In the data rows, the value 128 means zero.
Each row of this table is followed by its label. One hidden rule gives the labels. It looks at one to three of the table's principal directions, none of them among the few with the most spread.
[ 61  83 164 117  54 163 144  87  89 147 166 109  68  90 135  92  76 154 102 124  85 172 156 128 211 179 161 121 143 115 127 128] 1
[179 126 111  97 182 103 133 198 160 112 108 144 161 150  97 168 146 103 139 145 168  95  73  93 107 101  96 162 104  77 101 107] 3
[129 140 102 100 119 117 151 163 148 112 149 122 125 136 110 147 128 112 111 149 136 121  97 101 139 126 110 159 116 102 103 124] 3
[168 148  51 130 151 118 125 154 160  72 128 141 154 167  97 179 161  91 116 148 234  95 108 113  46  58  69 130 157 157 143 169] 2
[142 120 110 114 142 105 117 153 130 132 128 153 143 121 114 149 148 116 135 134 118 125 119 117 105 114 125 122 130 130 124 133] 3
[150 142 139 161 194 104 108 175 147 138 108 113 171 136 126 145 139 108 164 133 106 113 114 132  91  87 138 124  99 127 150  91] 2
[ 84 103 139 129 102 117 130 152 101 155 172 107 114  89 124 136 113 106 129 142  47 158 138 105 185 153 162 129 129  97 112 103] 2
[114 104  86 100  96 124 128 182 135 120 172  87 127 121  97 171 106 116  85 145 120 142  96  98 154 127 115 176 141  93 111 127] 2
[163 147  90 159 178  99 104 194 156 112 122 100 187 146 116 168 160 107 133 139 124 110  93 128  79  82 122 158 114 128 142 111] 2
[114 124 166 128 120 136 138 105 116 133 119 145 103 110 135  98 116 130 142 125 120 125 144 128 146 148 138 108 119 128 118 121] 2
[109 124 126  90  90 138 161 127 134 122 155 116  95 126 123 133  99 134 100 144 122 143 108 113 187 160 132 164 124  89 105 124] 3
[211 107  88 116 191  92  86 208 144 105  83 162 197 138  89 176 190 105 135 124 182  77  82  99  54  95  78 158 127 106  93 134] 2
[ 93 121 151 131  95 140 118 103 114 156 139 107 106 105 142 107  96 153 117 113  77 152 151 149 150 152 153 118 131 148 140 127] 2
[135 141 146 127 131 136 130  65 126 144 100 167 121 144 157  88 143 176 139 107 124 141 149 170 112 136 149  95 123 168 160 149] 3
[142 131 103 141 118 169 149  96 149  67 117 118 117 177 123 113 122 152  99 129 247 116 114 142 105  96  92 141 142 149 160 160] 1
[162  99 104  60 145  90 129 195 120 142 136 171 146 115  90 185 153  77 135 140 139 106 102  57 141 144  87 148 137  53  50 124] 3
[144 149  92 132 143 122 127 146 149 109 128 123 147 155 117 144 142 117 123 133 170 113 117 124  83  90  98 129 130 147 139 141] 3
[ 89 121 135  99  74 143 150 111 126 129 155 122  82 112 123 108  92 146 100 134 112 146 129 125 164 151 134 132 127 131 123 136] 3
[190 119 127 113 184 105 108 160 137 123  79 175 168 138 113 143 171 120 152 119 167  90 106 114  82 115 100 130 118 112 103 128] 3
[141 121 110 101 120 125 142 144 134 112 135 137 125 134 114 145 134 121 114 139 151 123 105 108 144 137 114 154 131  98 104 133] 3
[ 78 120 156 140  82 153 126  78 101 147 143 117  87 102 144  93  93 142 122 115 103 150 174 145 150 149 144  92 145 162 142 139] 2
[105 150  88 143  96 132 134 113 137 107 160 106 115 133 130 140 123 122 105 143 131 143 135 142 116 108 132 127 148 166 157 152] 3
[ 85 132 104 108  67 153 155 106 130 115 167 108  89 140 120 108 100 140  87 131 158 143 137 119 143 128 102 127 141 148 132 155] 3
[ 95 149 126 125 101 120 130 128 137 131 153 116  98  98 124 140  96 108 124 145  88 133 140 133 125 123 143 114 131 157 135 129] 2
[137 139 145 124 151 111 126 155 140 144 117 124 143 124 130 126 129 130 141 127  90 121 112 127 130 133 138 140  97 113 118 101] 3
[ 92 129 143 149 104 136 128 133 115 142 152  82 121 112 137 112 108 129 118 125  81 142 139 127 164 148 143 139 121 121 122 108] 2
[158 105 138  94 153 107 126 142 106 151 112 180 146 123 123 138 164 114 152 120 126 118 128  95 141 153 116 122 128  82  81 124] 3
[ 82 131 142 132  97 135 141 101 101 155 157 123 104 118 142 100 119 121 132 122  98 148 168 118 157 146 131  94 134 136 124 128] 3
[131 145 167 186 156 137 104  71 119 140  94 128 134 120 169 108 128 147 163 113  95 137 164 189 109 124 180  91 131 176 182 123] 2
[124 124 124 111  95 152 139  95 144 102 124 129  93 130 125 119  98 162  98 131 158 135 116 154 131 132 135 141 136 149 149 152] 2
[103 113 192 133 131 107  98 141 100 200 126 111 131  67 151 115 107 140 153 111   0 152 146 143 178 184 194 126 102 106 110  79] 2
[123 114 116 123 128 119 137 133  96 137 146 154 138 132 123 129 165  93 142 127 145 126 150  84 140 134 101 105 144 103  94 134] 2
[110 149 159 165 134 134 134 113 133 137 125 101 128 128 154  95 119 149 139 125  80 141 132 158 144 133 167 128  98 140 155 101] 3
[173 121 160  99 172 113 132 143 138 133  82 177 140 130 124 122 145 135 155 124 140 102 102 119 124 141 124 134  98  93 100 110] 3
[119 119  90  87 134  73 120 223 119 160 181 124 148  93  91 208 137  43 137 157  65 126 118  55 144 127 110 140 139  69  66 105] 3
[157 135 152 144 155 135 123 132 141 113  90 124 143 136 134 112 131 143 135 119 148 104 110 141 119 132 127 149 105 120 122 113] 1
[116 133 124 127 106 147 136 110 143 111 134 106 105 132 129 128  96 145 106 133 144 136 123 148 133 124 133 140 134 144 151 137] 2
[138 110 138  99 155 100 130 180 116 147 134 152 138 108 105 160 137  75 156 142 114 111 121  73 145 135 112 125 123  70  77 102] 2
[131 128 154 142 166  94 104 179 118 183 130  98 171 108 142 145 137 119 155 121  18 140 120 124 157 150 168 148  98  85 111  73] 2
[126 106 165 145 141 148 135  93  99 139 110 149 128 142 144  84 143 143 151 108 153 131 153 125 146 140 126  99 125 116 129 123] 2
[140 115 115 128 124 132 120 138 124 109 122 131 133 126 115 135 137 119 119 126 164 112 124 115 117 126 104 137 141 124 111 140] 1
[123 123 115  88 117 113 144 166 134 124 155 129 110 109 102 172 107  83 122 155 126 121 110  86 157 136 115 148 135  84  88 119] 2
[104 124 168 181 136 134 105  97 110 157 120 109 133 111 160  96 121 157 150 113  57 157 158 175 131 129 187  98 118 163 179 109] 2
[155 100 136 120 142 126 114 154 123 116 106 139 138 113 111 142 133 118 130 126 151 106 112 111 128 137 115 147 131  98  97 122] 1
[173 124 138 125 168 112 108 137 136 125  84 168 152 125 125 133 156 133 150 121 138 104 114 137  91 122 129 124 118 131 123 128] 3
[149  72 147  50 117 117 133 159 114 148 120 170 115  99 103 144 121 137 118 127 113 127  96  88 183 183 126 163 124  51  63 119] 2
[113 135 169  99 115 131 141 106 129 148 119 146  91 106 134 107  94 136 137 125 104 125 139 132 147 155 138 112 114 129 113 121] 2
[164 155  69 164 151 135 114 131 158  72 113 116 158 171 117 153 154 116 116 132 226  99 118 144  44  62  85 131 152 179 165 163] 1
[120 158  97 143 129 108 113 125 130 140 142 129 144 129 135 140 150 113 134 127 101 133 150 138  86 106 128 101 140 174 146 145] 3
[129 178 123 146 167 104 144 170 153 126 139 104 147 141 127 151 130  77 156 151 116 107 118 109 115  99 119 129 102 115 121  93] 2
[134 121 151 129 119 150 133  95 123 115 103 143 113 131 135  93 125 153 124 114 165 117 133 139 129 144 119 124 125 136 123 138] 2
[143 137 154 134 127 142 120  66 128 131  88 157 118 129 155  94 132 175 133 105 131 128 144 177 112 145 149 110 128 167 150 148] 3
[161 123  96  80 137  97 118 160 135 130 122 174 141 121 102 165 155 106 128 133 141 108 113 100  97 125  98 130 139 118  92 148] 3
[105 133 112 156 116 129 125 128 109 122 154 112 129 123 126 133 138  89 132 133 137 126 158 109 122 116 110 107 151 140 122 135] 1
[100 115 131  93  67 155 154  83 111 123 146 140  80 123 129 102 107 146  98 123 154 140 144 119 170 168 114 127 147 124 105 156] 3
[186 136  90 126 166 119 104 157 161  89  89 146 162 153 103 156 154 124 123 126 208  86  98 131  45  80  83 140 134 153 135 152] 2
[ 89 170 143 137 116 135 156  96 145 146 147 108 105 145 153  95 102 151 132 132  88 154 141 156 139 121 155 108 102 160 169 117] 3
[ 89 125 124 167  91 163 132  88 113 123 150  84 118 146 147  90 116 160 103 113 136 156 153 151 143 125 134 122 141 159 165 140] 2
[136 136  97 120 135 101 124 161 134 126 144 135 145 123 115 161 150 100 129 143 111 125 117 111 114 116 124 135 132 123 116 130] 3
[144 112 110  70 130 107 132 183 139 130 140 138 125 113  94 181 113  94 118 146 134 114  96  85 143 136 104 159 133  76  81 121] 2
[172 168  87 152 185 106 113 141 159 117 102 142 184 178 132 138 182 131 145 123 162 110 116 148  41  67 108 115 117 172 168 142] 3
[ 91 150 131 183 109 126  84 102 133 147 132  92 126  97 150 108 108 164 123 115  38 156 158 200  80 105 184  97 128 229 203 136] 3
[108 152  79 168 104 161 148  96 143  81 155  86 123 180 133 118 127 137  97 136 205 139 135 145 104  82 104 127 150 173 182 160] 2
[148  98 142 110 147 110 109 160 115 146 112 151 144 104 116 142 141 118 142 122 107 118 119 108 132 143 129 133 125  97  97 116] 2
[158 133 113 126 143 139 124 124 143 102 102 136 139 156 120 129 136 133 121 119 204 102 119 129  88 106  87 131 135 141 130 148] 1
[104 129 147 153 112 128 116 117 118 144 135 108 125 104 146 106 122 149 126 122  60 149 138 153 145 146 170 128 118 145 143 117] 2
[114 120 105 139  92 159 139  97 116 104 144 110 118 152 130 110 130 142  97 119 186 136 140 126 137 130 102 133 153 138 133 156] 2
[ 80 161 118 148  97 148 166 105 134 124 172  81 109 157 146 102 110 133 112 138 123 154 140 131 160 122 131 128 119 138 152 123] 3
[ 85 126 112 114  76 144 147 158 142 122 178  55 104 126 115 134  76 139  77 142 104 150 102 116 178 140 128 180 120 105 122 113] 2
[139 134 121  98 134 109 129 155 140 137 129 138 132 123 117 147 129 119 128 134 113 120 111 113 125 131 120 140 118 112 107 123] 3
[180 151 150 141 178 122 120 117 150 112  72 152 147 136 141 131 143 135 154 124 150  97 112 156  99 126 138 136 111 131 131 119] 2
[151 106 156 146 147 133  98  99 115 128  86 160 130 107 136 117 136 145 148 112 130 120 143 158 103 131 149 105 138 152 145 137] 1
[115 163 116 172 120 157 139  99 149  99 133  75 126 164 147 110 112 148 109 128 161 134 130 163 118 104 129 139 126 163 174 133] 2
Here are more rows. What is the label of each one?
[ 77 114 198 137  85 151 134  46  85 175 124 146  86  96 171  45 113 184 138  97  50 166 180 163 182 190 183  85 116 152 139 125] -> 3
[133  78 160  98 116 130 117 117  91 144 110 176 111  91 119 115 132 129 137 113 128 123 143 107 151 168 124 111 142 103  86 135] -> 1
[ 84 132 125 178 117 140 122 105 101 139 162  93 122 124 142 133 117  95 141 130 116 149 179 130 132 108 136  87 159 154 158 128] -> 1
[158 119 136 137 160 120 101 142 135 129  98 133 149 121 126 144 132 134 139 121 125 116 116 145 101 118 138 133 125 132 138 121] -> 1
[149 116  80 122 131 117 111 162 136  99 135 133 141 126  98 177 140  96 115 142 172 112 114 110  89  97  98 137 158 133 123 151] -> 1
[138  97 169 116 129 128 116 139 116 137 109 129 118  87 126 136 106 131 133 127  91 124 115 127 171 171 156 155 122  85  96 104] -> 1
[117 106 181 114 132 133 149  88  84 171 119 173 119 128 153  79 150 140 161 106 106 144 160 110 184 177 139  93 117  89  99 114] -> 3
[115 109 139 123 113 126 125 125 117 131 134 141 111 100 124 128 119 127 130 135 100 139 132 130 143 139 151 120 133 129 129 128] -> 2
[116 148 121 143 128 127 143 123 126 130 144 115 134 144 139 119 141 119 132 131 122 134 136 123 138 126 126 125 122 126 129 122] -> 3
[140 109 101 121 142 111 125 176 117 126 147 126 153 129 107 164 152  88 130 139 138 122 115  85 136 122 106 144 139  85  97 120] -> 2
[133 131 118 108 141 109 148 145 111 137 143 158 136 133 121 145 160  80 150 139 140 118 136  79 145 137 102 116 134  86  82 124] -> 3
[ 98 131 171 125 115 126 138  97 113 158 136 140  96  95 148 114 104 125 150 133  63 148 153 139 168 158 173 102 122 127 129 112] -> 2
[135 114 128 122 133 135 135 149 134 112 128 118 126 134 113 136 117 121 121 135 160 119 110 111 137 122 113 146 125 102 119 120] -> 1
[ 99 142 138 122 106 142 141  86 124 143 133 141 104 141 139  82 120 151 127 113 137 137 158 138 115 123 116  86 125 170 147 146] -> 3
[151 119 143 146 167 111 100 135 112 145 104 148 154 113 133 143 152 108 162 120 111 118 143 128 110 126 137 108 135 124 122 119] -> 1
[109 133 120 156 115 137 115 117 131 123 137 102 125 127 132 121 116 139 118 126 121 139 140 152 107 107 138 118 136 169 165 136] -> 1
[138 114 136 148 138 128 108 123 108 128 117 131 137 111 132 141 137 108 142 123 130 120 146 127 127 136 131 120 149 124 118 129] -> 1
[ 78 148 151 156  75 159 135  42 119 135 137 116  82 117 165  73  98 176 115 115  92 161 171 186 139 145 171  94 136 199 179 150] -> 3
[122 161  88 119  98 154 158  81 156  87 134 133 103 176 127 106 124 153  97 130 217 125 129 146  90  95  90 117 141 183 163 176] -> 3
[123 138  75 148 122 131 130 153 135  97 162  87 140 147 113 170 130  87 109 147 174 123 124 108 116  95  96 145 157 126 131 139] -> 1
[156 148  93 163 161 131 119 139 149  90 116 113 156 162 121 152 145 107 131 135 198 105 120 134  72  76  99 129 141 151 155 140] -> 1
[132 145 132 198 164 125  97 120 112 141 112 108 175 143 154 108 168 126 156 105 114 125 160 149  89 105 132  99 127 164 156 120] -> 2
[121 139 133 106 138 100 144 148 129 149 144 151 125 115 125 141 135 102 149 145  82 133 124 107 145 134 142 118 112 107 110 111] -> 3
[103 145 122 146 101 145 146  79 119 123 145 123 112 144 150 101 133 143 120 125 133 147 152 145 139 133 136 111 137 155 150 145] -> 3
[107 130 124 134 113 133 134  99 117 138 142 135 119 135 139 110 134 140 128 124 117 149 149 138 129 125 138 103 135 152 150 141] -> 3
[167 143 214 134 186 121 120 117 147 152  55 149 136 112 157  96 116 167 172 113  74 110 109 171 137 159 181 137  69 112 130  79] -> 2
[117 106 176 156 127 119  94 126 108 150 113 124 123  66 141 120 113 140 146 124  31 141 139 160 148 158 196 124 119 137 136 103] -> 1
[155 131 115 108 135 129 132 132 148 100 112 145 121 133 113 152 122 121 122 139 176 108 107 127 110 118 111 142 136 125 122 142] -> 2
[138 123 126 151 149 130 115 141 128 121 120 115 146 136 125 135 134 118 135 125 147 119 128 127 110 109 119 127 131 129 137 122] -> 1
[128 142 121 167 151 128 120 108 108 131 127 133 148 144 141 127 157  96 156 120 157 121 168 123 101 105 110  86 150 149 138 136] -> 1
[118 103 157 127 112 141 131 109 110 132 125 132 107 106 135 115 112 139 128 126 112 139 134 132 168 159 152 131 131 110 120 122] -> 1
[130 156  85 165 140 117 115 161 152 106 142  87 159 145 122 149 141 116 117 139 128 123 114 139  85  83 123 143 126 160 157 129] -> 2
[135 128  91 131 114 150 147 115 134  92 139 117 130 168 123 129 139 134 101 131 205 128 118 122 127 112  97 145 146 125 137 152] -> 2
A new table starts here. A hidden rule labels the rows of this table. It goes by one to three of the table's principal directions, not those with the most spread.
[142 167 176 133 133 142 111 152  77 139 181 133 150 212 151 108 179  84 159 125 148 126 159 106 141 102 132  76 197  25  79 165] t
[127 149 136 128 102 105 126 118 164 140  87 114 102  69  93 134  66  90 112 148 129 107 155 151 134 116 159 158  34 185 153 112] d
[120 157 164 135  68 100 135 132 133 178  74 150 158 122 146 130  49  92  96 149 170  81 170 160 112 127 118 103  88 201  87 147] t
[132 121 114 108 137 137 144 108 155  93 114 151 119  98  97 127 110 145 119 125 111 163 122 109 134 142 117 147 106 146 138 116] t
[123 135 165 146 143 132 130 134  99 133 177 126 117 172 136 113 135 126 138 143 121 108 138 116 139 136 127 119 193  52 113 142] v
[117 151 147 134  77 127 102 116 107 122 119 152 177 132 136 103 139 111 105 136 175 116 170 107 136 105 108  71 171  98  68 194] t
[128 127 158 135 134 122 145 132 135 153 123 141 101 102 104 131  71 128  86 140 130 136 129 143 129 151 125 139  99 139 121 109] t
[142 124 103 109 161 136 135 124 145  85 153 130 115 136 109 130 154 155 149 110 100 168 105 106 116 133 124 151 125 110 159 126] t
[110 103  87 182  87  90 122 117 132 114 101 134 139  81 154  95  81 130 120 152 127  57 142 125 132 157 147 136 149 185  91 131] v
[112 202 162 137 151 141 115 107 109  68 151 126 129 177 101  83 144 113 184 142 115  83 152 111 187  95 142 170 200  36 152 209] t
[104  82  84 169 131 109 143 107 155 107 119 126 108  67 134 129  77 158 111 161 105  79 122 131 132 175 136 168 134 184 149  75] v
[119 111  71 120 197 149 123 104 146  53 150  85  98 116 109 138 197 171 188 123  76 128  88 111 156 122 138 208 150 112 215 110] t
[143  90  91 123 114 109 138 133 152 125 124 133 123 121 128 120 134 143 132 128 108 147 116 106  95 161 122 116 116 147 105 113] d
[116 133 115 126 175 128 143 116 147 109 138 110  89 125 107 137 121 146 155 146  93 115 111 130 148 141 137 194 127 128 188 101] d
[118  83  20 107 148 112 141 102 182  57 109 142 125  75 110 131 148 188 134 115 100 152 105  91 103 158 111 167 111 182 170 120] x
[137 161 177  72 157 150 131 116 165 143 103  89  84 120  59 156 152 101 143 127  99 178 137 143 148  94 140 163  38 126 187 107] d
[105  95  53 132 146 128 122  96 156  71 122 101 126  99 131 134 169 174 164 140  98 102 104 112 135 136 126 177 154 154 187 113] d
[145 149 143 127  71 109 125 142 113 163 132 166 140 154 136 100  92  94 118 137 152 147 142 109 120 131 135  75 132  95  64 150] t
[131 127 115 112 119 137 119 119 127 105 126 132 159 136 139 132 166 119 139 128 147 127 151 105 123 113 107 105 143 124 112 147] t
[120 100  84 154  87  95 118 123 156 138  91 110 137 103 144 112 124 147 136 141 109 102 112 135 110 151 142 130 120 194 115 116] v
[125 120 113 145  87  95 141 124 142 160 142 156 107 138 135 108  62 169 118 154 104 152  84 120 110 176 137 126 146 132 116 102] x
[124 172 130 114 132 134 124 112 142  97 125 125 135 173 111 107 156 126 186 141 104 124 128 112 154 114 133 151 157  97 151 155] v
[138  91  77 112 151 139 121 122 149  97 125 111 139  96 134 161 179 161 128 114 128 159 102 118 105 130 106 139 106 174 150  98] t
[116 129 101 140  98 103 139 123 135 137 112 169 139 113 145 120  69 128 107 147 147 114 140 119 122 152 125 117 131 164 104 119] t
[141 126 133 104  85 109 140 126 161 149  86 155 134 100 107 127  89  94  99 143 143 149 167 115 107 142 116  96  64 172  83 121] t
[147 161 174 112 137 143 146 124 155 126 116 138 106 111  86 144  64 115 111 126 119 158 123 154 132 122 135 159  52 155 163 101] v
[115 191 208 148 144 123 139 132 109 142 146 146 113 170 105  97  83  77 128 162 135  82 189 127 168 128 137 132 164  59 102 161] t
[139  89  92 136  72  95 137 149 142 184 100 149 135 104 152 130  76 142  90 132 146 139  97 146  80 164 121  96  92 185  94 106] x
[135  50  79 153 123 100 154 134 153 151 130 123  84  74 140 141  67 174 101 141  92 133  72 139  92 195 136 156  96 195 137  48] t
[142 137 193 125 133 138 154 111 144 133 134 133  75 111  78 120  61 104 121 166  93 143 138 121 160 153 138 159  99 110 123  86] d
[125 147 158 139 133 121 135 123 126 113 127 131 120 128 116 110 105  93 135 141 121  91 174 119 146 128 140 137 129 121 109 141] t
[127 130 162 143 133 143 129 128 103 129 152 134 114 128 123 117 111 113 116 130 128 123 137 127 154 124 140 121 151  79 119 126] x
[106 130 113 169  96  93 147 148 113 182 124 177 127 114 161 123  11 134  74 143 166  87 120 164 116 159 138 120 131 153 123 116] d
[121 117 126 155 115 123 131 132 104 128 145 147 136 127 154 118  98 123 114 131 142  98 141 125 130 136 134 110 161 114 108 129] v
[116 145 143 107 192 184  98 107 103  51 152  98 162 137 118 147 252 117 151 104 150 120 173 104 165  66 102 126 178  67 153 173] x
[113 135  88 131 137 130 109 104 135  77 135 114 118 122 109 103 169 149 166 131 100 126 112 104 160 116 147 161 165  89 163 153] v
[126 129 177 131 116 126 133 127 132 166  87 112 124  91 126 151  89  90  97 137 140 104 163 161 133 120 133 126  66 200 109  99] v
[137 108 149 151  97 103 145 136 150 176 100 132  99  86 121 126  48  96  96 153 115 118 143 147 123 163 155 122  66 189  96  66] x
[153 121  87 104 102 137 103 138 124 130 121 108 158 156 160 139 197 138 174  93 124 172  81 126 106  98 137 105 116 149 134 126] t
[148 103 127 115 128 135 137 134 145 153 126 105  96 123 120 145 126 136 142 120  89 168  85 143 119 137 149 141  80 150 156  68] x
[126 115 138 136 152 128 132 115 136 100 138 121 106  95 104 123 126 125 116 139 112 122 152 110 140 141 128 146 125 124 120 119] t
[136 155 174 112 145 152 144 117 137 118 122 127 101 134  91 126 101 107 145 127  97 142 130 138 161 117 146 158  99 114 159 111] t
[136 147 159 155  51 100 138 133 120 166 112 180 152 122 152 111  15  97  86 159 170  99 153 137 113 149 124  88 118 163  60 132] t
[111 155 178 150 150 124 138 128 110 127 143 136 114 125 117 121  78 116 102 132 136  88 161 145 144 125 134 146 137 110 132 151] v
[100 165 123 168 101 105 119 128  91 118 139 168 183 183 182  89 115 122 142 149 164  56 166 109 139 133 117  96 236 104  71 189] d
[136 138 152 155  83 109 128 138 116 161 139 138 120 151 139  98  79 110 134 150 121 109 123 132 131 144 151 112 147 103  93 128] x
[111 105 119 152 113 121 136 126 129 148 112 131 131 103 148 136  89 130 106 146 139  88 133 148 128 146 127 127 130 164 129 100] t
[126 155 138 108 140 139 127 102 135  66 131 142 130 126  92 105 148  99 150 135 122 125 181  83 159 111 125 135 142  85 120 167] v
[133 144 204 128 190 163 149 120 121 104 159 114  74 122  74 127 106  97 128 137  98 121 156 131 176 124 142 173 119  63 159 110] x
[114 174 182 114 181 150 115 118 119  97 131 105 127 141  85 122 186 100 137 127 134 112 181 121 167  91 117 146 145  74 136 184] t
[141  95  85 139  66  98 124 136 129 153 111 130 149 130 178 122 118 124 145 132 127 116 115 121  95 146 139  95 124 185  84 107] x
[140 134 148  86 226 179 128 111 140  64 165  86  88 144  70 143 231 141 177 107  71 188 116 100 164 106 127 179 132  62 190 113] t
[151 116 133  94 140 157 128 104 148  83 146 110 115 127 100 140 174 123 161 132  97 169 130  92 135 118 121 136 115 104 144 104] t
[118 134 144 152 103  97 141 133 129 156 106 133 112 109 133 114  54 101 115 140 124  77 154 150 128 140 155 138  99 167 115 124] d
[115 130 137 136  84 122 106 150  85 188 116 128 168 140 174 138 139  95  99 120 195  92 156 152 116  95 121  63 141 119  92 163] d
[106 107  66 132 121 136 126  94 138  55 107 151 166  93 137 117 146 138 135 138 142  91 157  92 145 130 106 130 170 145 126 148] t
[105 154 157 121 185 156 137  93 127  52 128 132 130 109  97 130 140 105 134 139 129  84 198 105 177 109 111 166 151 112 147 152] d
[129 137 155 114 162 147 131 124 117 107 138 110 122 144 117 133 157 121 148 121 120 116 140 126 142 112 118 149 139 104 141 149] t
[119 113 136 175  71  83 138 144 122 187 101 137 135 111 167 117  35 115  95 155 148  57 138 164 103 161 136 115 118 194  84 121] t
[119 152  95 142  92 125  90 138  87 131 133 141 182 165 179 110 166 158 139  95 161 137  88 134 125  94 132  92 190 113 113 188] v
[160 158 155  92 158 145 131 140 133 127 153 106 100 197 100 119 182 121 195 111  77 187  96 116 135 115 146 145 122  70 149 127] t
Here are more rows. What is the label of each one?
[156 143 175 108 149 169 113 137 107 128 149  88 123 158 122 146 187  92 165 112 120 149 124 136 147  84 141 126 113  86 143 117] ~ x
[132 126 135 110  85 124 116 128 135 147  87 140 160  95 123 135 129  99  85 121 173 139 168 128 110 109 109  76  83 160  85 152] ~ x
[141  95  57 126  66 103 131 134 137 148 114 151 148 133 176 125 107 150 145 125 124 148  81 118  93 151 135 102 125 179 110  98] ~ t
[112 150 162 148 100 113 136 123 117 145 123 154 136 131 134 113  64 112 103 156 152  84 161 134 135 138 120 118 149 124  99 151] ~ x
[148 128 155 118 138 135 131 143 126 147 142 113 102 144 108 125 141  99 139 126 113 147 133 127 130 125 143 122 106  88 124 116] ~ t
[122 145 173 157 107 106 138 156 114 201 117 140 132 155 147 121  71 106 100 153 153  91 141 164 120 151 126 105 135 136  87 127] ~ x
[118 143  93 153  69  77 123 153 109 176 127 178 172 181 184  93 104 132 123 144 166 110 131 111  97 157 119  67 192 125  49 166] ~ t
[ 95 110  90 125 155 139 110 116 127  88 104 117 162  85 123 140 183 170  92  98 163 106 135 140 123 104  92 134 145 141 158 191] ~ v
[145  79  94 120 172 129 141 132 166 110 149 103  92 106 102 145 158 164 130 128  89 165  95 116 100 165 119 157 101 132 159  79] ~ x
[ 95 204 176 124  98 119 118 107 122 126  96 157 152 135 103 100  91  89 111 145 166  88 198 129 164  91 127 117 139 104 115 209] ~ t
[107 166 147 127  90 119 124 108 115 111 108 159 161 127 131 108  96  98 117 142 166  82 188 114 145 105 116 108 150 122  99 191] ~ v
[134 119 113  93 170 158 119 101 155  59 116 108 125  84  84 143 200 112 141 114 114 157 163  93 149 102 121 145  93 132 149 122] ~ x
[129  85  98 130 114 129 143 105 164 121 118 134 109  78 121 144  95 145 114 156 106 146 114 116 127 163 128 138 102 174 140  50] ~ d
[124 126 111 116 149 143 124 126 128 109 130 112 130 123 130 146 154 142 139  98 122 133 114 142 126 103 135 144 111 136 178 129] ~ x
[122 128 118 131 153 129 132 117 129  88 143 130 121 121 116 121 129 152 130 127 120 119 124 116 132 134 117 158 149 113 145 152] ~ v
[135 108  87 111 164 119 148 129 155 115 138 116  83 119 110 138 129 139 158 131  88 143 104 116 123 149 142 177  98 133 174  88] ~ d
[145 119 146 139  84 110 137 150 115 187 136 143 123 163 150 111  96 102 131 152 130 130 125 122 115 156 136  86 141 107  69 107] ~ d
[148  87  85 104 182 145 139 127 156  92 148  90  98 131 116 149 196 141 182 124  78 151 102 106 121 143 130 166 115 124 172  75] ~ d
[171 102 149 103  90 130 156 127 164 167 134 148  94 135 107 135  76 138 124 155  88 215  81 112 104 179 123 112  82 142 102  43] ~ x
[108 110 101 137 180 148 129  77 166  41 116  92  84  34  78 143 123 140 139 146  85  99 136 122 180 123 150 223  93 167 212  82] ~ x
[111  70  51 152 160 116 116 152 107 125 150 123 156 116 179 145 188 180 101 103 160 112 105 127  88 147 100 108 180 137 123 136] ~ x
[130 118  96 125 131 121 126 127 142 114 123 118 128 136 129 120 156 141 155 122 106 132 114 119 120 134 134 137 132 137 136 129] ~ d
[145 117 123 141  99 115 128 142 118 148 133 127 124 141 150 115 110 112 146 125 116 122 116 129 118 136 153 114 123 133 105 114] ~ d
[149 107  99 103 184 136 141 143 143 119 168 125 109 166 123 144 188 169 153 115  94 199  82 101 103 158 111 138 142 105 141  90] ~ x
[146 102  79 104 190 162 118 146 118 101 164 115 141 153 143 159 231 170 149  83 127 195  73 116 111 118 108 126 149 103 160 110] ~ d
[132 139 125 120 123 114 131 130 145 136 123 129 139 167 133 121 152 120 157 150 120 126 143 108 117 144 116 116 145 130 102 128] ~ t
[136 172 164 115 146 140 137 118 115 114 155 131 102 180 114 111 124 109 183 143  94 138 125 107 169 120 148 157 157  75 137 126] ~ v
[140 110  86  93 112 130 126 121 147 117 107 135 142 117 125 139 155 156 130 108 128 180  96 115 104 126 109 120 102 158 132 132] ~ t
[142 125 117 108  91 125 118 143 126 168 111 132 144 136 140 137 136 133 118 111 148 167  99 141 102 116 123  95 100 142 117 134] ~ x
